In the rows, 128 means zero.
One turn moves each row of this set onto another row. After a few examples, where does it send each row asked below?
Safi: [131 114 138  93 133 115 158 120 180 127 114 114 130 137 132 139 140 103
 105 134 146 110 122 127 157 140 133 107 146 129 106]
Vuzu: [112 115 149 141 140 118 152 153 127  91 122 143 134 122 147 105 181  96
 115 109 136 122  87 114 141 163 119 127 122 102 132]
Bup: [113 110 128 140 139 110 149 150 136  91 111 151 144 137 130 103 174 103
 103 111 142 107  83 105 119 163 126 122 133 104 130]
Rek: [131  95 116 115 129  95 160 175 133 127 137 126 144 143 177 108 159  87
 133  90 123 127 103 113 111 124 126 134 150 115 133]
zeku: [133 128 119 125 156 105 155 126 133 146 113 148 133 124 135 132 122 112
 134 110 129 125  88  71 128 109 115 144 153 118 123]
Lolas: [129 162 138 150 154 123 148 148 117 139 121 130 131 120 152 103 140 125
 117  99 125 119  91 121 126 138 116  97 175 120 125]
Namo: [145 124 122 119 151 115 158 124 123 115 107 168 136 106 140 137 134 110
 137 132 127 128  89  89 125 105 100 130 130 117 123]
komun: [123 115 141  85 139 107 160 126 175 117 120 117 125 132 147 141 153 103
  94 129 161 120 116 131 144 114 135 112 143 125 126]
tes: [165 133 121 124 147 124 145 137 134 113 116 173 131 126 134 146 151 120
 127 132 133 127  94  97 128  98 109 135 153 119 110]
tovog: [128 136 116 104 114 144 168 127 147 138 131 116 137 121 178 144 136 106
 106 126 110 122 124 111 112 116 110  94 122 123  97]
sok: [143 152 124 153 149 128 158 158 124 110 121 149 141 128 159 109 135 127
 152  96 136 112  90 122 125 145 112  92 154 123 129]
vosir: [117 164 128 156 148 127 144 143 122 105 108 145 136 122 160 113 139 128
 140 100 130 116  85 131 106 127 120  97 149 124 123]
Vero: [141  99 122 109 128  95 160 175 152 124 137 127 141 147 172 115 152  86
 139  86 138 111 114 107 137 145 126 140 144 124 128]
mezi: [129 140 121 105 125 141 167 131 160 134 139 111 147 149 183 133 134 113
 106 121 131 115 129 115  95 127 120  89 123 117 100]
pago: [142 108 111  91 129  97 159 175 134 152 126 132 134 134 183 108 154 102
 125  97 134 113 118 114 118 138 124 140 123 103 134]
mene: [146 119 143  96 146 126 162 119 162 123 113 108 134 125 135 155 158 123
 111 123 158 113 107 129 151 123 131 121 152 100 106]
Tam: [146 125 118 121 155 102 151 124 141 120 104 155 136 124 149 143 131 119
 147 132 134 110  99  84 107 101 100 130 146 124 109]
Lide: [123 122 134 130 135 106 148 155 129 124 107 134 129 118 141 101 183 106
  85 121 146 111 102 112 131 170 114 119 133 101 135]
vit: [118 131 140 120 142 116 147 101 150 127  92 124 152 147 143 118 137 103
 137 150 119 140 116 112 103 141 106 114 105  93 103]
Vegun: [146 123 124 111 129  94 166 172 147 131 133 127 130 169 174 124 146  78
 140  95 124 132 104 105 139 122 126 148 154 116 133]
zag: [129 142 114 127 117 149 159 134 150 139 127 100 144 127 174 155 158 127
 120 103 135 122 124 106 107 133 114 100 124 110  99]
piva: [138 132 144 160 108 116 143 167 144 102 121 122 153 156 132 129 131 135
 144 127 125 105 118 125 117 114 133 156 135 112 145]
Giku: [132 141 145 123 138 125 162 157 130 113 133 124 144 151 145 123 126 147
 102 169 123 120 140 122 121 101 109 141 121 121 138]
Nagup: [106 121 143 153 120 118 149 165 138 100 146 125 142 152 126 127 146 149
 118 128 115 121 122 128 127 113 133 159 138 125 133]
vid: [122 116 154 121 168  96 124 145 161 136 146 115 123 152 162 102 152 109
 134 118 120 130 107 150 135 139 145 113 136 119 118]
Gidal: [142 136 140 137 123 112 146 161 160 129 123 110 147 161 136 111 117 123
 105 163 126 122 140 122 131 103 121 132 128 114 152]
tuf: [129 160 117 155 132 146 156 168 124 113 113 147 135 139 159 115 157 129
 146 108 143 135 103 129 121 141 123  94 151 124 128]
dobi: [124 127 139  95 113 124 165 134 165 128 100 127 120 142 135 142 160 103
 100 146 158 122 131 123 144 141 133 116 152 132 116]
Natad: [139 151 127 127 135 109 146 114 151 133  90 144 136 163 136 119 131 105
 145 146 102 140 102 127 126 138 111 123 114  86 108]
sisul: [112 128 134 137 124 109 154 163 151 121 152 111 139 161 140 114 135 134
  90 144 102 129 133 121 134 103 115 142 127 118 138]
Kimif: [115 122 160 113 151 120 134 141 151 139 150 112 121 138 172 110 143  96
 131 110 111 136 112 149 145 135 150 126 129 124 105]
vubo: [136 141 120 127 140 117 142 110 152 135  95 136 150 144 138 115 125 112
 142 143 111 130 116 112 119 156 101  98 101 103 108]
lupen: [104 117 136 131 138 123 154 161 141 103 122 150 127 156 141 109 186 102
 119 126 130 124  88  92 141 162 123 132 117  95 134]
Vin: [122 143 113 102 108 144 170 146 149 147 132 135 126 151 183 136 144 115
 119 135 103 113 123 104 105 127 116 106 119 111  99]
konel: [137 127 152 104 169 115 140 136 147 152 134 116 125 143 164 110 138 119
 140 117 125 126 102 155 138 138 153 132 123  90 110]
tele: [134 147 170 121 155 125 122 143 151 137 148 125 118 156 161 116 154 104
 119 123 118 138 116 143 141 137 146 125 147 130 105]
muvu: [140 146 146 141 120 126 162 163 139 107 109 117 150 156 145 125 124 140
 131 164 132  97 126 121 115 116 118 133 122 104 151]
mego: [106 136 123 133 138 119 135 112 149 144  97 124 148 144 136 124 143 115
 142 117 121 142 111  91 119 155 113 127  97  97 113]
nufi: [129 138 146 141 126 118 160 158 124  90 128 128 148 155 143 135 140 148
 123 144 113 105 119 121 113 115 110 163 116 106 134]
dop: [114 119 134 154 102 114 153 172 166 120 134 108 142 159 127 116 134 130
 116 135 121 113 125 120 135 111 135 136 145 117 151]

Vin turns into Vegun
Giku turns into dop
Now these:
tovog turns into Vero
vit turns into vid
Lolas turns into zag

One turn moves each row of this set onto another row. After a few examples, where does it send each row asked below?
fuzos: [126 118 150 131 104 114 159  99 130 131 130 135 162 107 142 168 115 125
 126 119 110 129]
kisu: [158 120 115 117 140 143 142 128 115 171  95 153 119 103 115 169 113 139
 133 125  88 141]
baf: [129 117 140  90 119 123 140 135 109 168  96 146 129 124 109 159 124 134
 126 138  93 141]
Giluv: [152  86 122 130 125 137 136 148  98 140 138 144 135 144 103 151 120 126
 157 159  90 114]
fuvi: [113 118 137 125 146 114 130 120 138 156 109 121 123 170  99 158 132 141
 123 136 102  98]
pezik: [164  92 116 139 113 133 142 144 103 131 145 133 123 153 110 167 131 137
 128 159  88 128]
dep: [127 140 133 151 147 117 140 134 132 148 127 130 131 149 101 159 119 155
  96 122  99  85]
Rezi: [142 116 117 123 144 159 139 124 151 122  91 128 161 113 118 170 113 131
 154 165 109 136]
Mul: [154 120 121 130 137 136 144 126 189 134 119 132 148 123 111 131 113 132
 121 151 120 138]
bimev: [161 126 116 142 135 137 141 130 187 141 126 132 154 124 121 131 113 130
 113 142 124 127]
bizo: [159  96 123 137 108 148 156 150  91 141 138 131 126 124 111 153 121 143
 112 149  97 122]
gizo: [165 106 105 144 135 151 141 141  88 151 127 135 127 149 107 141 114 125
 143 148  99 107]
fira: [126 135 138 105 117 101 124 146 108 166 116 151 148 154 117 157 127 124
 122 135  91 113]
fono: [127 135 132 125 116 123 133 138 146 111 114 119 178 151 125 170 128 133
 117 170 110 122]
Potoz: [153 126 121 138 136 126 134 134 189 136 131 138 161 137 118 129 115 126
 123 149 121 121]
mani: [136 120 133 154 159 127 141 136 148 136 135 149 129 117  93 175 113 162
 126 125  84  97]
girit: [130 138 136 136 136 128 158  95 118 135 114 144 162 110 122 145  95 112
 153 120 110 117]
lon: [131  97 131 139 157 146 137 124 145 166 113 138 125 104 113 167 116 151
 140 117 100  97]
sigod: [146 145 121 151 123 121 156  84 123 140 116 124 149 136 143 161 110 118
 119 112 115 124]
vebip: [158  94 115 141 110 146 140 147  89 163 135 127 135 142 130 146 125 128
 123 140 107 102]
Rigu: [142 138 118 109 148 145 139 128 100 127 114 167 116 134 120 149 128 111
 145 147 119  96]
rov: [124 126 128 115 120 154 141 129 133 143  86 109 172 124 136 151 121 125
 120 156 129 118]
Tal: [158 134 112 153 132 156 146 133 149 117 113 125 165 102 135 180 112 148
 111 149 109 127]
Mut: [141 140 134 139 129 114 164  89 130 107 124 140 145 125 111 169 106 129
 133 130  96 145]
kar: [149 151 106 154 144 139 126 136 141 123 113 131 181 144 131 162 109 125
 131 152 113  98]
rasop: [134 124 133 135 127 106 138  87 138 130 125 138 158 145 136 172 116 108
 159 128 104 127]
ped: [140 130 134 113 114 141 149 144 102 125 135 160 122 111 141 164 138 130
 101 138 122 100]
Letuz: [144 125 129 129 125 125 140 135 184 136 128 131 161 131 118 126 118 130
 109 150 124 125]
vep: [147 117 125 113 135 128 127 135 121 113 138 175 122 135 131 179 141 117
 151 152 107 103]
Manif: [145 124 126 124 134 135 143 129 181 143 115 129 156 128 112 117 112 125
 120 150 127 126]
muf: [153 125 123 111 126 136 147 126 116 107 128 157 101 129 126 182 146 132
 114 152 109 127]
bamob: [174 135 105 145 143 124 130 136 125 156 123 165 128 121 120 186 113 142
 129 122  75 128]
suz: [154 146 119 140 125 102 122 148 117 159 136 158 147 146 128 176 122 135
 110 123  83 108]
Sadu: [157 130 108 125 133 151 135 126 106 144 119 154 114 129 154 164 137 114
 122 129 128  92]
nufef: [116  90 144 118 134 132 139 118 147 164 107 119 116 130 114 172 137 151
 121 129 103 114]

fuzos turns into sigod
bamob turns into baf
Now these:
Giluv turns into pezik
mani turns into nufef
Sadu turns into Rigu
Letuz turns into bimev
Tal turns into rov

One turn moves each row of this set onto another row. After a few examples, where does it send each row asked below?
Nolal: [162 146 139 140 122 132 118 157 131 117 133  94 125 135 125 126 111 112
 100 100 120 142 150 114 118 164 114 146]
lil: [102 132 134 149 114 108 119 149 128  88 125 123 116 116  91 154 114 131
 126 122 128 111 147  90 127 182 114 130]
vubet: [162 144 134 157 172  87 131 165 110 134 119 147 123 121 110 120 126 119
 146 117 139 103 118 129 134 147 119 160]
Vagag: [154 151 122 126 115 114 102 121 145 108 149 142 108 128  91 135 131 139
 173 135 132 105 126 107 102 134 120 127]
Keta: [176 149 124 161 114 132 146 122 122 139 113 124 128 120 122 123 105 156
 160 141 129 135 138 126 124 135 135 143]
ral: [134 165 119 130 127 114 154 146 111 115 132 136 111 132  96 124  88 161
 167 141 136 106 153 110 147 145 120 144]
nopus: [166 129 140 164 133 109 126 138 121 111 114 153 132 109 112 132 136 100
 138 100 149 120 101 132 122 132 114 131]
mel: [138 155 146 129 163 116 139 180 122 111 150 143 127  99 127 126 143 135
 132 105 141  93 113 129 120 148 114 141]
Beke: [155 153 126 131 127 108 107 120 151 115 147 144 107 130  98 133 135 140
 176 133 127 105 123 110 102 134 118 133]
peg: [150 131 104 131 155  90 114 161 130  92 120 112 113 107 124 112 105 136
 125 114 147 114 145 103 163 121 135 132]
nagu: [138 169 126 130 130 109 160 146 113 123 137 132 111 128  97 131  94 167
 166 133 140 105 151 112 143 155 117 141]
besid: [112 150 137 127 105 153 130 135 135 102 140 142 127 121 137 131 139 142
 169 133 132 123 139 123 127 124 128 123]
Mari: [167 138 121 118 161 118 152 157 115 116 125 104 128 109 137 104 113 152
 106 116 146  96 133 139 137 158 129 149]
gobab: [116 125 107 132 133 121 105 114 129  96 153 106 138 107  99 119  93 128
 139 126 161  99 121 117 132 133 108 112]
gilu: [116 147 140 129 109 147 140 136 141 101 144 141 129 114 134 137 135 142
 172 134 135 125 128 124 131 127 122 116]
fub: [162 145 148 153 134 127 168 161 110 112 126 134 130  91 130 125 104 128
 116 106 144 119 109 137 121 143 102 135]
Pivas: [152 121 124 139 124 104 122 145 137 102 121 105 108  92 127 142 109 147
 122 158 135 138 151 100  96 174 131 150]
Latem: [110 136 134 116 138 120  98 127 139 149 137 111 152 137 126 112 126 129
 129 125 135 128 138 127  98 140 126 131]
peb: [147 138 146 147 124 139 119 142 141 127 124 147 111 101 101 114 127 122
 121 117 142 101 149 159  94 159  90 147]
sino: [132 151 146 133 155 137 105 149 133 100 131 110 103 116 147  95 118 123
 121  94 132 121 149 106 143 140 139 139]
Gikog: [147 124 116 143 129 117 135 160 121 131 115 139 114 106  76 143 118 118
 128 131 153 100 150 153 121 153  84 131]
Kuviv: [134 126 115 150 140 127 106 143 148 104  99 118 123  96 124 120 127 150
 127 131 119 129 127 105  97 137 168 143]
Pifa: [160 128 130 133 127  98 127 143 133 101 124 112 111 104 123 140 108 157
 120 165 147 124 153 107 105 184 114 154]
muge: [141 139 137 137 154 146 126 154 140 130 103 154 122  89 114  91 113 142
 130 125 148 110 148 154 118 138 119 153]
Boza: [130 118 122 125 150 125 122 167 129 113 108 154 113  92  92 126 126 126
 144 137 161 107 140 160 134 128 121 129]
dudin: [166 124 110 128 114  84 105 160 129  92 139  97 123 127 106 150 125 118
 112 113 144 130 135 126 130 140 122 130]
duzaf: [120 129 108 132 128 109  96 114 130 109 151 102 134 100  87 114  84 130
 133 116 152 109 128 110 122 138 126 118]
siz: [ 95 132 124 128 130 120 105 135 128 147 140  98 151 125 126 114 120 130
 129 119 133 131 148 125 108 141 137 132]
zak: [173 125 134 142 136 102 137 129 106 125 102 121 130 137 107 118 109 109
 119 108 152 115 135 131 157 171 114 142]
febus: [122 124 119 148 151 134 143 137 122  94  85 117  99 133 128 118 103 126
 150 138 153 132 149 107 126 158 137 159]
Vapof: [157 126 143 115 135 131 131 131 152  90 125 130 115 109 135 114 127 104
 113 104 138 110 110 117 116 143  95 118]
sirem: [107 126 120 148 142 118 131 143 132  85  99 119  95 122 119 123 101 123
 150 131 145 131 155  95 126 165 137 162]
fiso: [128 151 139 148 130  94 106 125 135 127 130 112 108 113  95  98  86 144
 113 116 109 109 132 109  96 156 128 137]
Kego: [175 150 120 156 108 135 141 124 118 143 116 124 124 123 121 121 104 156
 154 151 121 134 143 123 116 137 131 142]
Kire: [147 116 123 116 162 107 110 163 149 104 134 132 135 129 129 127 153 104
 138 126 134 106 121 129 147 152 115 144]
Fepi: [100 116 113 154 126 118 123 157 112 113 123 100 141 109 111 134 100 133
 134 139 122 128 130 136 149 140 149 125]

dudin turns into Nolal
siz turns into sirem
Now these:
Keta turns into gilu
Pifa turns into Latem
Fepi turns into lil
muge turns into Boza
Kire turns into zak
Vagag turns into Kego
mel turns into vubet

One turn moves each row of this set onto another row. After a few examples, where does it send each row asked below?
pir: [127 161 160 119 121 114  97 156 125 132 159 145 127 134 160 143 152 121
 151 119 125 133 129 116 126 141 124 138 131]
zavon: [ 96 131 141 121  81 133 117 140 138 124 135 129 147 129 123 129 113 123
 127 128 130 132 123 119 117 114 152 106 160]
gav: [155 104 105 141 156 135 138 123 127 140 118 151 103 103 118 126 129 109
 112 147 120 112 119 136 147 145 135 132 137]
tar: [162 102 108 144 150 144 120 111 118 136 147 152 109 129 127 122 148 119
 110 137 121 120 113 126 152 141 132 122 121]
muko: [148  93 108 122 162 138 128 123 121 148 139 154 118 136 132 126 145 118
 106 146 110 109 126 122 140 142 137 145 152]
Digun: [132 171 158 135 117 111 106 158 132 126 139 141 113 104 147 143 137 115
 157 119 136 134 122 131 133 144 120 127 119]
sovul: [100 132 139 124  78 134 113 137 136 122 140 130 146 132 123 127 116 124
 127 125 131 134 122 118 119 112 150 100 154]
bupo: [116 128 153 123 133 122 154 121  98 145 129 125 118 131 161 108 142 148
 103 132 103 156 114 146 141 134 126 158 128]
tetu: [141 114 133 122 133 142 129 110 124 111 102 136 115 129  95 124 106 117
 130 113 125 110 165 116 114 130 109 133 112]
Bedi: [136 107 136 109 137 143 124 113 120 117 113 138 125 149 104 124 114 121
 125 115 117 107 171 106 108 130 111 145 126]
pim: [145 111 135 121 130 148 116 103 117 109 123 137 120 149 103 122 119 122
 128 108 125 114 162 107 116 128 108 128 105]
vuriz: [116 132 152 130 131 120 161 124 102 143 117 124 112 116 156 109 133 145
 107 135 107 155 113 154 143 135 125 155 125]
Rezup: [ 98 133 140 126  78 133 118 139 138 122 133 129 144 124 119 128 112 122
 128 127 132 134 122 122 121 113 151 100 154]
bil: [118 162 158 116 127 107 114 168 133 137 132 143 122 110 152 148 134 114
 152 128 125 126 135 127 122 146 126 149 148]
morut: [121 132 151 135 128 125 152 117  98 140 128 124 112 124 156 106 140 149
 107 129 109 160 108 150 146 133 123 146 115]

tetu turns into pim
bil turns into Digun
tar turns into muko
Now these:
zavon turns into Rezup
bupo turns into vuriz

One turn moves each row of this set onto another row. After a few examples, where does it send each row asked below?
pifu: [116 103 115 148 152 112 149 143 129  95 144 147]
Vaba: [162  78 117 148 148 105 105 160 137 110 128 124]
tumu: [138 121 133 118 130 137 142 115 155  88 133 107]
mipo: [118  92 119 145 152 104 128 146 159  85 147 146]
rit: [160  81 139 120 144 145 141 137 109 106 153 146]
Puni: [143 114 144 161 141 129 148 112 133 128 133 130]
kel: [140 106 101 130 115 123 113 136 101 101 152 119]
kagi: [161  86 113 148 151 115 121 159 114 114 129 126]
gola: [139 119 133 116 127 134 141 113 153  88 130 109]
Ropor: [146 101 151 161 149 122 126 120 171 117 138 127]
Dulur: [159  83 131 128 128 116 130 101 153 119 182 121]
ver: [114  94 113 138 131  89 135 130 137  91 136 151]
muda: [163  64 142 119 146 134 115 141 152  94 156 143]
Zod: [144 103 108 140 142 144 107 158 130  96 165 115]
mebo: [159  66 134 107 117 113 119 117 122 102 142 150]
tavu: [142 101 144 150 120 101 128  98 152 121 124 132]
fiv: [140 118 133 118 129 133 138 112 158  86 131 106]
Fur: [158  90 127 128 129 123 140  98 136 125 180 124]
vam: [161  80 110 141 135  96 113 147 116 113 121 127]
Redot: [160  89 132 132 138 130 138 107 149 121 186 122]
tesu: [142  89 106 129 115 114  87 140 142  89 154 116]

tavu turns into Puni
Fur turns into Redot
mipo turns into ver
Now these:
rit turns into muda
kagi turns into Vaba
tesu turns into kel

